Each path is a new rotation, seen through one point. The rows after it are directions, each followed by how far the rotation turns it, in degrees per step (0 if it stays put).
Each turn is a multiple of 5 degrees from 10 to 175, or 0.
Each row of a path follows its step; steps can be skipped.
path 1
step 0: [ 14.1  -1.9  13.2  -6.0  -0.6   8.8  -3.9   2.0   2.8   0.1  -2.6  -4.6
  12.0 -12.8   5.9  36.2   5.4   3.8   0.5  17.0   9.9  -2.4  20.9  -0.8
 -35.6   2.6  -1.3]
step 1: [  3.7  -0.5 -11.6   1.4   2.1 -16.3  -9.1  16.7  10.8  -2.4  10.3   9.4
  -4.2 -23.2   2.1  -6.6  17.7 -20.4  -2.2  -8.7  -6.0  27.3  -0.5   3.6
  32.7  -7.5   4.5]
step 2: [ -6.6 -10.9  -4.4  10.8   5.8   2.7   2.5 -17.2  12.1   2.8 -11.8   0.7
  10.2  24.1   9.4   9.8   1.0  11.4  39.9   6.8  -8.7   2.3 -16.7 -11.2
 -10.6   4.9 -15.4]
step 3: [  9.0  -7.4   3.7   0.8   4.6   0.7   0.9   1.1  -0.7   9.8  11.7 -18.1
   0.4  -7.5  24.6   1.7 -18.5  -3.3 -14.4 -17.0  -0.2  -8.4   2.7   8.2
   5.3   3.7  45.0]
step 4: [ -9.4 -13.8 -14.2  -7.7   8.4   7.6   7.7  -1.1 -18.5   5.5   9.5  27.2
  14.6  -6.8  -9.7   0.0   4.8  23.2  -3.9   4.9   6.6  29.7  15.1   2.1
 -15.6  -7.4 -13.7]
step 5: [  7.5   8.6   6.5  10.1  16.1  -0.7 -18.8   2.0  17.1  10.4 -14.9 -13.3
 -28.8 -19.8  -6.7 -10.4  -2.7 -10.6   2.2 -12.2 -14.5   3.9 -11.2 -22.0
 -11.4  -9.1   1.2]
step 6: [  8.5  -2.6  -2.0 -21.8   9.6   6.0   0.0   4.5   1.2 -14.6   1.3   4.0
  19.1  13.0   6.0  32.2 -25.8  -9.8   2.9   8.3   8.3   6.0   4.1 -12.6
  14.9  22.1  -8.5]
step 7: [-16.1  -3.6   8.3  -4.3 -15.0 -10.2 -10.4 -13.5   4.7   6.1  17.4  11.8
   6.9 -30.9  22.5  -3.0  19.4  -4.2  -2.7  -7.4 -24.5  -1.8  -9.5  12.7
 -10.3   3.8   5.5]
step 8: [ 18.4 -13.9  -5.9   6.8   7.0  10.9  16.6  17.4  13.8   3.0 -16.8  -6.4
  -8.1  11.4   6.8  17.8  21.9  12.2  13.7  12.7  12.2  22.1   7.4   4.9
  -8.8  -9.7   6.8]
step 9: [ -8.1   2.7 -12.1  14.6  15.8 -22.8 -20.2 -10.8  -8.2   4.1  14.5  -7.3
  12.3  -1.8  -5.0  -8.0 -19.3 -12.8  13.0 -19.2  -1.6   9.5   0.6  -5.6
  19.8 -11.1  15.3]
[-4.8 -4.0 -1.5 -8.9 -0.5  8.2 -6.3 -8.5  2.7 -0.9  4.1 -8.0  0.4  4.7
  6.6 -1.4 -8.4 -1.7  2.0 -2.6 -0.4 -6.5  2.0  7.9  1.1 10.8 -1.9] => 100
[ -3.1   4.0   0.2   8.6   2.6   7.9 -10.0  -0.6  -2.2   9.5   5.8   9.1
  -6.5   5.2   4.8   4.3   0.5   1.2  -2.9   7.9  -3.6  -2.0  -6.0   3.9
   1.4  -4.5  -4.4] => 135
[-1.9 -0.3  0.9  0.9  5.2 -3.9 -4.7  0.8 -1.8 -3.0 -0.8 -7.1  0.6 11.7
  2.2  9.1 -1.8 -9.2 -6.6  4.0  2.7 -4.1  6.4 -7.4 -5.6 -5.7  9.0] => 125
[  5.2   4.5 -12.8   0.3  -4.2   3.0  -8.4  -0.5  -3.3   3.2  -5.8  -6.8
  -2.3   2.8   2.1  -8.3   7.7  -5.3   0.7   1.7   1.0  11.2   6.0  -1.4
  -1.5   1.0  -4.4] => 100
[ 8.5 -0.8  3.0  0.4  1.8 -3.1 -2.8  7.8  4.0  8.7 -8.0 -1.3  0.1  1.7
  0.2  4.8 -4.8  4.9 -7.5  0.0  4.6  1.8  6.5  6.9 13.2  5.2  2.3] => 140
path 2
step 0: [ 13.7   5.8  -4.1 -13.3 -37.3  30.0   2.0 -15.0  -0.4 -17.4 -16.3  11.0
  -2.0   4.7  -2.4  -9.7   8.7   8.4  19.8  -9.4 -10.8  11.1  -8.9  -7.3
 -19.6  12.8 -21.9]
step 1: [-16.9 -15.4  -0.7  -4.8   8.0  -0.8  12.8 -21.9 -39.3  -2.3  29.2   0.7
  -2.2   6.4   3.2  17.3  -8.0  -5.0  10.7  -2.1   0.0  16.1 -34.9   4.6
 -10.9   0.0  -3.1]
step 2: [ -3.7  -8.1   8.5 -17.6  -5.3  11.2  -1.8 -16.3  19.9 -20.7  -1.8 -30.0
 -29.4  21.8  -7.7  18.2  -7.7 -12.1   5.2   8.9 -13.5  -3.1   5.6  21.7
   8.0 -12.1  18.0]
step 3: [-12.9   3.9 -14.2   5.1 -17.3  11.0  -5.9 -10.4   8.3 -17.6   3.2 -12.6
  34.9  -8.8  10.9  -0.5   9.3   4.3  12.8  10.2  -8.2 -28.9 -13.7  11.5
  -7.5 -27.8 -24.5]
step 4: [-17.1  -2.1  -7.9   5.4  10.1 -21.1  18.9  -3.1 -20.6 -16.3 -10.9  27.0
   5.8  27.2 -31.1  12.6   7.5  -3.2 -10.8  -7.2  -0.2 -11.8  -1.7  21.2
  11.2  -6.8  -9.8]
step 5: [  7.1 -10.4  28.8   6.2 -11.8  -6.1 -16.2  21.4  -2.4 -25.6   4.5 -15.4
  -7.4  26.3  -1.4   2.9  19.2  18.0 -16.8  33.2   7.5   1.5   0.5   0.1
   7.5   2.8  -6.1]
step 6: [ 10.8   7.5 -15.9  17.3  -4.0   4.5   3.0   8.7  16.1   9.6 -14.3  -2.8
   2.6  21.2   2.4 -19.9  28.3 -15.4  16.8   0.3   8.3  11.4 -42.0  -2.3
  -0.1 -11.5 -11.5]
step 7: [ 27.8 -11.0  19.8  19.5  -5.1  12.5   9.7  -4.4 -13.7  10.8  21.5  20.9
  14.6  -0.8 -21.0  15.9  15.4 -20.6   1.3  -3.0 -17.0  11.8  -2.5  22.0
   6.7   9.2   5.0]
step 8: [-12.5 -15.9  33.9   6.7 -21.1   4.9   4.6 -21.8  19.6  -2.4  -2.0   8.3
 -30.1   2.9  12.1 -15.8   8.9   4.1  -9.3   5.3  -1.9   5.2  -1.5  17.3
 -29.8   6.0  -7.1]
step 9: [ 14.8 -26.0 -21.1  12.0  13.9  11.9  -6.6 -14.5 -10.1  -7.0 -14.1 -21.5
   4.3 -10.4  -7.2   6.0   1.1   6.8  -5.6 -10.3   3.7   5.7 -28.5   4.6
 -34.1 -20.1   3.0]
[ -1.9  -2.2  -4.0 -11.2  -8.0   4.3  12.6  -7.5  -4.2   0.6   2.4  -7.4
   4.7   5.7  -0.6   0.6  -5.2   0.2  -1.4   2.5   7.3  -6.1   3.1  -6.1
   3.0  -2.1   2.3] => 35
[  0.6  -0.7   0.7   2.5   1.2  -0.4  -4.9   7.2  -3.1   5.9  -4.3 -13.3
  -9.1   3.1  -1.7   6.6  -9.8  -6.5  -3.8   4.6   3.9   1.5  -8.3  -4.0
  -1.4  -1.9  -4.9] => 95
[ -4.0  -6.5   9.1 -13.8  -4.1  -3.8   1.2  11.0   5.5  -0.5   4.5   2.0
  -4.1  -7.6  -8.5   1.5   1.2  -1.4  -1.3   0.4   3.5   0.8  -1.6   6.1
   2.9  -0.6   4.2] => 125
[-3.8  6.3  0.2 -2.9  5.6 10.1 -7.5 -7.3 -2.1 -7.3  4.8  2.0 -9.5 -5.3
 -3.0  4.5 -4.7  5.8  5.6 -5.5  5.3 -5.2 -2.3  0.4  3.5 -6.3 -1.4] => 40
[  1.7  -7.5  -2.6  -2.6   5.1  10.0   3.2   8.3   0.5  -9.2  -5.8   4.7
   6.1  -4.3   4.3  -2.2  -0.8 -10.3   1.4  -4.8  -0.4  -5.4  -6.8  -6.9
  -1.1   1.5  -4.3] => 120
[  9.9  -1.0  -3.0   5.4   4.0   3.9   6.1   2.7  -3.0  -6.8  -3.5  -4.4
  -3.7   0.0 -11.7   7.5  -1.1  -0.6  -1.1  -2.3  -5.4   0.0   7.6   2.6
   4.9   5.5  10.5] => 140
